In the data rows, 128 means zero.
Some points, one per row:
[160 221  97 128  66 191 128 222 128 159 159 159  65 159  65 158 159 129  97 190 128 128 190  65]
[160 190  97  66  97 191 128 191 159 159 127 159  96 159  65 190 127 160  97 255 128 128 190  96]
[ 97  65 159 190 159 129  66  66 128 128 127  66 158  96 159 158 127 129 191 159 159 160  96 190]
[128  97  97  97 128 129  34  97  97  97 127 128 190 127 159  96 127 129 159  97 159 191 159 127]
[160  97 128 128 190 129 159 128  97 128 127 128 127  96  97 127 159 129 128 128  96  97 128 158]
[128 190 128 128  66 129 190 128 159  97 127 128  96 127 128 127 159  67 128  97 159  97 128 127]
[ 97  34 128 190  97  66 128  97 159  97   3  97 190  65 159  96  96 129 191 128 159  97  65 190]
[128 159 159 128  66  98 128 128  97  97 127 159 127  96 159  96  96  98 159  97 159 128  65 158]
[128 159  97 159  97 129 128 128  97 159 159 128  96  65 128  96 159  67 159 159 159 128  96 190]
[ 97 128  97 128 159 129 159  97 159 159 127 159 127 127  97 127  96 129  97 128  96 128  65 127]
[160  65 159 128 159  98  66  66  65  66 127 128 190  96 159 158 127  67 222  97 159 191 128 158]
[ 97 159  97  97  97 160 128 128 159 159 127  97 127 190  65 158 127 160  97 159 128 191 159  96]
[128  97  97 159 128  98  66  97  97 191  96 128 158  65 159  65 127  98 191 128 159 160  96 158]
[128  97 159 128 128 129 190 128  97  97 127 190 158  96 128 158 190 129 128 159  65  97 159 127]
[128  65 128 159 128 129  34  97 128 159 127  97 127  96 159 158  96 129 191 159 159 160 128 190]
[ 66 159 128  97  97 129 128 159 159 159  96 128 127 127 159 127 159  67 191  97 159  66  65 158]
[191 159 128 128  97 129  97 159 128  97  65 128  65  96 128 127 159 129 128 159 190  66 159 127]
[128 159 159  97 128 191 128 159 159  97  65  66  65 159  97 158 159 191 128 190 159  66 190  65]
[160 221 128 128  97 160 159 159 159 159 127 128  96 127  97 158  65  98 128 190 159 128 128  96]
[128  34 191 128 190 129  66 128  34 128  96 159 158  96 159 190 159 129 191  97 128 160 190 158]
[160 128 128  34 128 160 222 222 159 128 159 222  65 159 128  96 127 223  66 159  96  97 190  96]
[160  97  97 159 159  66 128  66  97  97 159  97 190  34 190  96  96 129 128 128  96 160  96 190]
[ 97 159 128 128 128  98 190 159  34 159  96 128  65 127  65 127  96 129 159 159 128 128 159 127]
[128 128 159  97 190 191 159 159 128 191 127 159 127 190  65 127   3 160  97 128  96  66 159  96]
[160 128  66 159  97 129 159 128  97 159 127  97 158 127 128  96 190  98 128 128 159 128  96 127]
[ 97 128  97  66 128  98 159 128 190 128 159 159 158 159 159  65  96 129  97  97  65  97  96 127]
[128 128 128  97 190 160  97  97 159 191  96  97 127 159 128 158 127 160 128 221 190 191 128  96]
[160  65 128 128 128  66  97  97  65  97 127 159 190  65 159 127 159 160 128 128 128 191 159 158]
[191  97  66 128  66 129 128 128 128  97  96 128 158  96 128 127 221 160 128 159 128 128 190 158]
[191 190 128  66 190 160 159 159 128 128 221 128  96 159  65 190 159 129  97 128  96  97 159  65]
[160 128  66  66  97 129  97 128 128 128  96 190 127 127 159 127  96 129  66 159  96  97 128 158]
[191  65  97 128  66 129  97 159  65  66  96 190 127  96 159 190 127 160  97 159 128  97 159 127]
[160 159  66 128 128  98 128  97  97  97  96  97  96 127 128 127 127 129 128 159 128 160 159 127]
[ 66 128 159 128 128 160 128 159 190 191 127  66  96 159  97 127 127 160 159 221 159  97 128 127]
[ 66 159 159 128  97  98 128 128 159  97 127 128 158 127 128  65 127  98 159  34 128 128  96 127]
[ 97 159 128 128 128 129 128 128 128 159 159  97 127 127 128  65 127  98 159  34 128 128  65  96]
[191 128  66  66 159 191 190 191  97 191 221 159  65 127  97 158 127 129  66 221  65  66 159 127]
[128 159 159 128 159 160  66  97 221  97 127  97 158 159 159 190  96 160 128 190 128 160 159 127]
[160 159  97  66  97 160  97 159 159 128 159 159 127 159  97 158 190 160  66 221  96 160 159  96]
[ 97 190  97 128  97 160 159 159 128 128 190 128  34 190  97  96  65  67  97 128 190  97 128  65]
[ 66 128 191  97  97 191  97 128 190  66  96  97 127 221  97 190 127 160 128 190 159 160 128  65]
[160 128  66 128 190 129  66  97  97 128  96  97 127 127 128 190  96 160 128 159 128 160 190  96]
[ 97  97 191 190 128  66 159 128  97 128  96  97 158  65  97  65 190  98 191  97 159 128  96 190]
[128  97 159 222 128  66 128  97  97 128  96  97 158  34 128  65 159  35 191  97 190 128 128 190]
[128 159 222 128 159 191 159 128 128 128 190 128 127 159  97 190 159 129  97 159  96  97 128  65]
[191 128  97  97 128 191  97 191 159 128 127 128  96 159  65 221 190 191  66 190 128  97 221  96]
[160 128  97 159  97  98  97  66 128  97  96  97 158  65 159  65 127  98 159  97 190 160  96 190]
[160  97 191 159 190 160 128  97  97  97 159 159 158  96 128 158 159  98 128 128  96 128 128 127]
[ 97 159  66 159  97 129 159  97 159 159 127  66  96 127  65  96 159  98  97 128 159 160  96 127]
[ 97 128 159 128 159 160 128 159 128 191 159  97 127 190  97 190 127 191 128  97  96  97 128  96]
[128 128 128 159 128 160  66 159 128  97 127 128 127 127 128 158  96 129 128 128 128 160 190  96]
[160  97 191 190 159  98 159  66  97  97 127 128 190  96 159 127  96  98 159  34  96  97 159 158]
[191 159 128 159  97 160 128  97 159  97  96 128 190 127  97 127  96 129  97 128 128  97 190 127]
[ 97  65 159 159 159 129  97 128  65  97 127 128 190 127 128 127 159  98 159  97 159 160 128 127]
[160 128 159 190 159 160  97 128  97 159  65  97 158 127  97 127  65 129 159 128 159 128 190 127]
[128 128 128  97 159 191  34 191  65 191 221 159  96 159  97 190 127 160  97 190 159 160 190  65]
[128 128  97 190 128  98 190  97  65 159  96  66 158  65 128  65 127  35 159  97 190 160  65 158]
Here are 40 more points, each followed by its number:
[ 66  97  97 159 190  66  97  66 221 159  65  97 190  96 253  96  96  35 191  65  65  35   3 221] 0
[191 128 159 128 128 160  66  97 128  97 127  97 127 159 159 158  65 129 128 159 159 160  96  96] 1
[191 190  35   3 159 160 159 191 128 159 190 222  96 159  97 127  96 160  35 128  65  97 159  65] 2
[ 97 128  97  97 159 129 159 128 159 159  96 159 127 127  97  96  96 129  97 128  96 160  65 127] 3
[ 66  97  97 159  66  66 128  66 221  66 127  97 127 159 159  65  96 129 159  97 190 128  96 158] 4
[128  65  66  97  66  35 159  66 159  35  65 190 190  96 190  65 159  98 128 128  96 128  65 221] 5
[ 97 159 128  97  66 129 128  97 159 128  96  97 127 159 128  96 127 160 128 128 128 128  96 127] 6
[222 128 128 128 128  98 159 128  97  97 190 128 127 127  97  96 127 129  97  97  65 160  96 127] 7
[160  97 159 190 190 129 128  66 128  66 159 128 158  96 221 127 127 160 159  34 159 128 128 158] 8
[ 66 190 159 128  97 129 159 159 159 159 127 128  96 159  65  96 127 129 128 159 128 128  96  96] 9
[ 97  97  97 128 128  66 159 128 159  97 127 190 127 159 159  65  96 129 128 128 128  97  96 158] 10
[191 159 128 159 159 160  66  97 190 159  96  97 158  96 128 158  96  98 128 221 159 160 128 127] 11
[160  65  97 159  66  98  97 128  97  66   3 190 158  65 128  96 127 129 159 159 159  97 128 190] 12
[128 128 159 128 128 160  97 159 159 159 159  66 127 221 128 190 127 223  97  97 128 128 128  65] 13
[128  97  66  97 159  98  97 159  65 191 159 190 127  96 128  96 127 129  97 128  65  97 128 158] 14
[128 159  97  97  34 129 222 191 128  97 159 190  65 127 159  96 159 160  97  97 159  97 128 127] 15
[ 97 159 191 128  97 160 159 191 128 159 127  97  96 159  65 127 190 129  97 128 128  66 128  96] 16
[ 66 128 128 222  97  98  97 128  97 128  96 159 158  65 190  65  96  35 191  34 128 160  96 190] 17
[160  97  66 159  97  66  97  66 128 128  65 128 190  96 221 127 127 160 159  65  96 191  96 190] 18
[160 190 159  97  66 129 159 159 128 128 127 128  96 159  97 127 127 160 128 159 159 128  96  96] 19
[ 97  97 191 128 159 160 128 128 128 128 221  97 127 159 128 158 159 160 128 159  96  97 159 158] 20
[ 66 128 128 222  97  98  97  66 221  97  96  34 190 127 159  96  96  98 191  65 128 128  65 158] 21
[128 159  97  97 159 129 190 159 128 191 127  97  96 190 128 127  96 191  97  97  34  97  96  96] 22
[191 159 128 159 159  98 159  97 128 128 190  97 127 127 128  65  96  98  97  65  96 160  96 127] 23
[128 159  66  97 190 160 190 159 190 191 159  97  96 190  65 158 127 160  35 128  65  97  96  65] 24
[128  97 159 159  97  98  66  66 190 128  96  66 158  96 190  96  96 129 159  97 128 160 128 158] 25
[ 97  97 159 128 128 160  97 128 159  97 159  66 127 159 128 158 127 160 159 159 128 128 159 158] 26
[ 35 190 128  97  97 160 190 222 159 191 127  97  96 190  97 127 159  67 128 128 128  35  96  96] 27
[128  65 128 222 222  98  66  35  65  97  96  97 158  96 190 190  96 129 159  97 128 191 128 158] 28
[ 97  65 128 128 159  98  34  97 128  66  96 128 190  96 221 158 159  67 191  65 128  97  96 190] 29
[ 97  65 159 128 190  66 159  97 128 128  96 128 158  65 159  96 127 129 159  97  65  97  96 190] 30
[160 159  66 128  97  66 159  97 159 159  65 159 127  96 159  96 159  98 159 159 190 128  96 158] 31
[160 128  35  97  97 129 128 128  97 159  96 159 127 127  65 127 159 129  97 159 159 191 159 127] 32
[ 97 190  97 128  97 160 159 159 128 159 127 128  96 127  65  96 159  98  97  97 128 160  96  96] 33
[160 128  97 128 159  98 190 128 159  97 127 159 127  96 190  65  96 160  97  65  96  97 128 127] 34
[128  97 128  97  97  66 128 128 159 159 127 190 158 127 190  96  65 160  97 128  65  97 128 158] 35
[ 97  97 191  97 128 129 128 191 128  97  65 128  96 159 128 127 127 160  97 128  96  35 159  96] 36
[128 128 128 159  97  98 128 128  97 159 159 159  96  65 128  96 127  67 191 128 159 128  96 190] 37
[160  65 128 190 159  98  34  35 128  97 127  34 221  65 190 127 127 160 159  97 190 191  96 158] 38
[128  97  97  97  97 160  66  66 128  66 127  97 190 127 190 158 159 160 128 128 128 160 128 158] 39
Which of these numbered points is nearest to each point below, ignoring the 3 directions in which the first points spread most? Its number follows each.
[ 66  65 191  97 128  98 128 128 159 191 127 159 158 159 159  96  34 191 128 128  96  97 128 158] > 35
[160 128  97 128  66 129 159 222  65 128  65 190  96  96  97 127  96 129  97 190 159  66 128 127] > 12
[ 97 128 159  66 190 129 128 159 190 222 159 159  96 159 128 127  34 160  97 159  96  97 128  96] > 35
[128  65 128 128  97  66 159 159 159  66  65 128 158  96 159  96  96 129 128 128  65  35  96 158] > 36
[160 128  66  66 159 129 128 159 128 191  96 190 127 127 190 127 127  67 128 159  65  35  96 158] > 0
[ 97 221 128 128  97 160 190 159 190  97 127  97  65 190  97 127 159  98  97 128 190  97  96  65] > 19
[ 66  97 191  97 159 160  97 159 128 128 159 159 127 190  97 158 159 160 128 190 128 160 128  96] > 9
[128  97 128 190  34  66 128 128  97  97  34 159 158  34 159  65 127  67 191  97 159  66  65 190] > 12
[ 66 128 128 222  97  98  97  97 190  66  96  34 190 127 159  96 127  98 191  97 128 128  96 158] > 21
[ 97 159 128  97 159 160 128 159 128 253 159 159  96 190  65  96  65 160  97 159  96  66  96  96] > 14
[160  97  66 159 190  98  97  97  65  97 159 128 127  96 190 158 127 129 128  97  96 160 190 127] > 28
[ 97  97 159 159 190 160 128  97 159 159 221  66  96 159 128 190 159 129 128 159 128  97 128 127] > 20
[ 66 190 128 128  97 191 159 191 159 159 159 128   2 221  65  96  65  98 128 159 221  66 128  65] > 37
[191 159  35  97 128  98 159 128 159 222  96 128  96 159 159 127  96 160  97  97  65  97  65 127] > 18
[ 97  97 159 128 159  98 159 128 159 128  96 128 158 159  97  96 127 129 128 159  65  66  96 158] > 30
[ 66 159 159 128 159 191 159 222 128 128 190 128  96 190  97 158 127 160  97 128  65  66 190  65] > 20
[128 128 128 190 159 129 128 128  97  97 190 128 127  96 128 158 127  98 128  65  65  97 159 127] > 28
[128 128 128  97 128 160  97 159  97 159  96  66  96 190 128 158  96 223 128 128 128 160 128  96] > 22
[ 97  97 159 190  34  66 159 128 128  97  34 159 158  34 159  65  96  98 191  97 159  97  65 190] > 12
[ 97 159  97 128 159 129 190 128 190 128 190  66  96 159  65 158 159 129  66  97  65 128 128  96] > 24
[ 66 128 128  97 190 129 128 159 128 191 221  97  96 190  65 127 127 191  97 128  96  66 128  65] > 20
[160  65  97 128 159  98  66  66 128 128  65 159 158  96 159 127 127  98 159 190 190 191 159 158] > 31
[160 159 128  97  97 191  97 128 159  66 159 128  96 190 128 190 221 160  66 159 159 160 159  96] > 39
[128  97  97 190  97  98  34  97  97  66 127 128 190  96 190 127 127  67 159  97 128 191 159 158] > 17
[128  97  97  97  97  98 159 128 128  97 127 190 127 127 128  96 127  98  97 159  96  97 128 158] > 10
[ 97  97 159  97 190 129 159 159  97 159  96 159 127 127  97 127 159 160  97 128  65  66 159 127] > 30
[ 66  97 159  66 159  66 190  97 159 159  96 159 127 127 128  96 127 129 159 159  96 128  96 158] > 30
[ 66 190 128 128 128 191 159 159 128 191 127  97  65 159  34 127  96 129  97  97 159 128  96  65] > 33
